Here are the same points, seen from different sides; a view may also be mirrored.
A view may leave some points out, and in a few views one point is out of place. Which views, in the order they come, and which point in each? Write no view if none.

-- scene 1 --
A:
  k_592 [-16 -68   1  63  53  -4   0 -63 -49 -54  15  25 -21  -2  49  -5]
  k_506 [-20 -74   3  68  48  -6  -1 -60 -54 -52  22  24 -26  -4  54  -4]
  k_310 [ -6 -81   3  65  55  -9   0 -53 -45 -52  31  20 -28  -2  58   7]
  k_496 [-11 -79  -6  69  62  -9  -3 -59 -38 -48  21  21 -19  -1  42   3]
  k_375 [-10 -62  11  60  49  -1   4 -59 -50 -64  12  26 -20   5  50  -8]
  k_849 [-20 -73  -5  67  53  -9  -4 -63 -48 -46  22  23 -26 -11  56  -1]
  k_956 [-19 -63   2  65  50  -5   0 -64 -49 -54  15  25 -22  -7  55  -7]
  k_568 [-13 -59   3  66  59  -5   4 -61 -36 -57  11  23 -14  -2  46  -7]
  k_334 [-11 -69   9  61  46  -4   2 -58 -55 -58  23  24 -30  -2  62  -2]
  k_68 [-19 -80  -1  70  50 -10  -4 -58 -50 -46  30  22 -29 -11  59   1]
B:
  k_506 [ -7  -5  -4   3  -2  14   7   3   8   0  15 -17 -10  -1   5  -8]
  k_496 [-18  -1  12   6   4  15  -3  10  -2  -6  14 -15  -5  -9  -2  -2]
  k_375 [-13  -1   1  -1  -9   2   6  -8   4  -6  18 -12  -4  -5  19 -17]
  k_849 [ -5  -5   0   2  -2  17   6  10   5  -6  13 -15 -15  -4  -2  -1]
  k_68 [ -6  -8  -6   3   5  19   5  14   9  -4  14 -19 -11  -2  -1  -2]
  k_568 [-14  -4  12   1 -14   8   1  -2  -6  -8  14 -12  -7 -15  13  -8]
  k_592 [-10  -1   4   2  -6   9   7   0   3  -5  15 -12  -9  -4   7  -8]
  k_791 [-10  -8  -3   1  -3  12   4   3   6  -2  17 -17  -6  -6  10 -10]
  k_310 [-14  -4  -5   0  12  13  -1  15   9 -12  17 -17  -1  -4   5  -6]
C:
  k_334 [ 15 -10  14   7   1 -16 -24  -6  -2  -5 -11   3  -8   8  -5   6]
  k_68 [  2 -11  15   5  -6  -2 -26  -8  -6 -12  -6   8  -9   7  10   3]
  k_592 [  4 -10  16   2   1 -17 -21   1  -3  -4  -4   8  -1   0  -4  -4]
  k_791 [  6  -9  12   4   1 -13 -18  -2   0  -7  -4   8  -4   5  -2   6]
  k_310 [ 13  -5  17  -2  -9  -5 -20 -12  -3  -3  -4  12  -8   4   7   8]
  k_496 [  0  -5  18  -7  -9  -9 -18  -3  -4  -3   5  17   1  -6   7  -2]
  k_956 [  4 -14  14   7   6 -17 -20   4  -5  -7  -6   6  -2   3  -2  -5]
  k_849 [  0 -13  17   4  -2  -7 -25  -2  -8 -10  -5   9  -6   3   9  -5]
  k_506 [  1 -10  15   6  -1 -11 -25  -2  -3 -11  -6   5  -5   5  -1   2]
  k_568 [  6 -11  13   0   6 -21  -9   8  -2   1   2  14   5  -2  -2  -5]
D:
  k_568 [-11  -2  13  -1   5 -12  22 -10   9  -9  -5  -7  11   2   2  -2]
  k_310 [ -9  -7  14   1   4 -15   2  -3  18 -14  -1   8 -18   4  -3  -8]
  k_496 [ -5 -13  13  -8  -1 -12  13  -7  17 -13  -9  -5  -7  -2  -6 -10]
  k_592 [-15  -4  12   1   0  -7   9  -8  11  -5   0  -4   1   0  -2   2]
  k_334 [-19   2  13   8   5 -10   1  -5  11  -6   7   7  -8   4   1   4]
  k_68 [-16 -12   7   7  -1 -15  -2  -3  23  -7  -5   3 -14  -3  -5  -2]
  k_956 [-19  -3   9   7   1  -9   8  -7  13  -2  -1  -4   4  -1   0   5]
  k_849 [-16 -13   8   7  -1 -11   4  -4  22  -3  -5  -3  -6  -2  -5  -1]
  k_506 [-19  -6   8   3  -1 -10   1  -6  14  -7  -1   0  -6  -4  -2   4]
  k_791 [-17  -2  10   2   3 -14   5  -7  11 -11  -1   2  -3  -2   2   2]
E:
  k_375 [  5 -16  13   5 -11 -14  13   8   6 -17   2   3   6 -17 -10  -1]
  k_310 [  1  -6   5  10 -13 -32   0  14  -3 -13  -3  20 -10 -11  -6 -10]
  k_334 [  0 -13   5   9 -13 -25   0   6   8 -12   1   4  -3 -15  -5  -1]
  k_496 [  8  -6  10   6 -15 -21   8  11  -6 -27  -3  29  -5  -6 -10 -15]
  k_956 [  5 -10   7   3 -13 -15   1   2   7 -27  -2   9   3  -8  -5   0]
  k_849 [  4  -6   2   5 -16 -22  -6   2   5 -28  -4  19  -6  -4  -3  -7]
  k_68 [  3  -5   2   9 -15 -31  -8   5   4 -22  -3  18  -8  -3   1 -10]
  k_592 [  6 -12   8   4 -14 -15   5   4   5 -25   0  13   0 -10  -9  -5]
  k_568 [  8  -7  15  -1 -11 -10  14  10  -1 -28  -4  14   7 -10  -9   1]
F:
  k_592 [ -4  27  20   4  59  -3  34 -20  -7  28  19  10  -7  31 -10 -14]
  k_568 [ -7  25  20   4  61   0  41 -19  -4  19  15  18 -17  26 -16  -7]
  k_956 [ -3  31  17   3  61  -1  37 -19  -4  32  21   9 -12  30  -7 -16]
  k_334 [  9  34  17   3  58   3  27 -21 -10  36  29  12  -6  35 -12 -17]
  k_506 [  0  33  18   1  56  -4  29 -16  -4  33  20   7  -3  33  -5 -13]
  k_68 [  4  33  21   1  51  -8  26  -8  -1  45  17   5  -1  30  -9 -10]
  k_849 [ -2  29  21   2  55  -9  32 -12  -2  41  16   4  -5  27  -8 -13]
  k_310 [ 10  28  24   3  49  -4  21 -14  -7  39  20  12   1  30 -22  -7]
  k_791 [  3  34  18   1  57   0  29 -16  -4  29  21  13  -7  34 -10 -10]
  k_375 [  1  30  17   4  63   5  33 -27 -11  19  26  17 -11  35 -13 -14]
  k_496 [ -5  21  27   3  52 -11  28 -12  -3  27   9  11  -1  25 -20  -3]
G:
  k_849 [  3  -4 -12 -17  10   3  -1   2   4  -8  13  11   3  -1   7   1]
  k_956 [  5  -6 -15 -11  11   3  -8   9  12  -9  15   8  -6   6   7   6]
  k_592 [  6  -6 -14 -14  12  -1  -7  10  10  -9  21   9  -4   8   3   5]
  k_375 [  2  -7 -15 -10  14  -5 -13  18  15 -10  22   4 -13  17   1   5]
  k_310 [ -8  -5 -10 -24  10 -10  -4   9  -5 -12  15   4   3   5  -3  -6]
  k_334 [ -6  -3 -11 -17  15  -2  -5  13   9 -15  13   0 -10  12   7  -1]
  k_68 [ -5  -2  -9 -21   8   1   2   3  -2  -8  13   8   3  -1   8  -4]
  k_506 [ -1  -2 -11 -16  10   1   1   9   7  -7  19   7  -4   6   9  -1]
  k_791 [ -2  -3 -13 -14   8  -3  -5  12   7  -6  17   5  -7   8   4   0]
  k_568 [ 10 -11 -20  -7   6  -5 -17  14  10  -3  19  12  -6   8  -5  10]
  k_496 [  7  -8 -14 -20   5  -9  -5   7  -3  -3  25  14   9   3  -7   0]
Moved in: no view
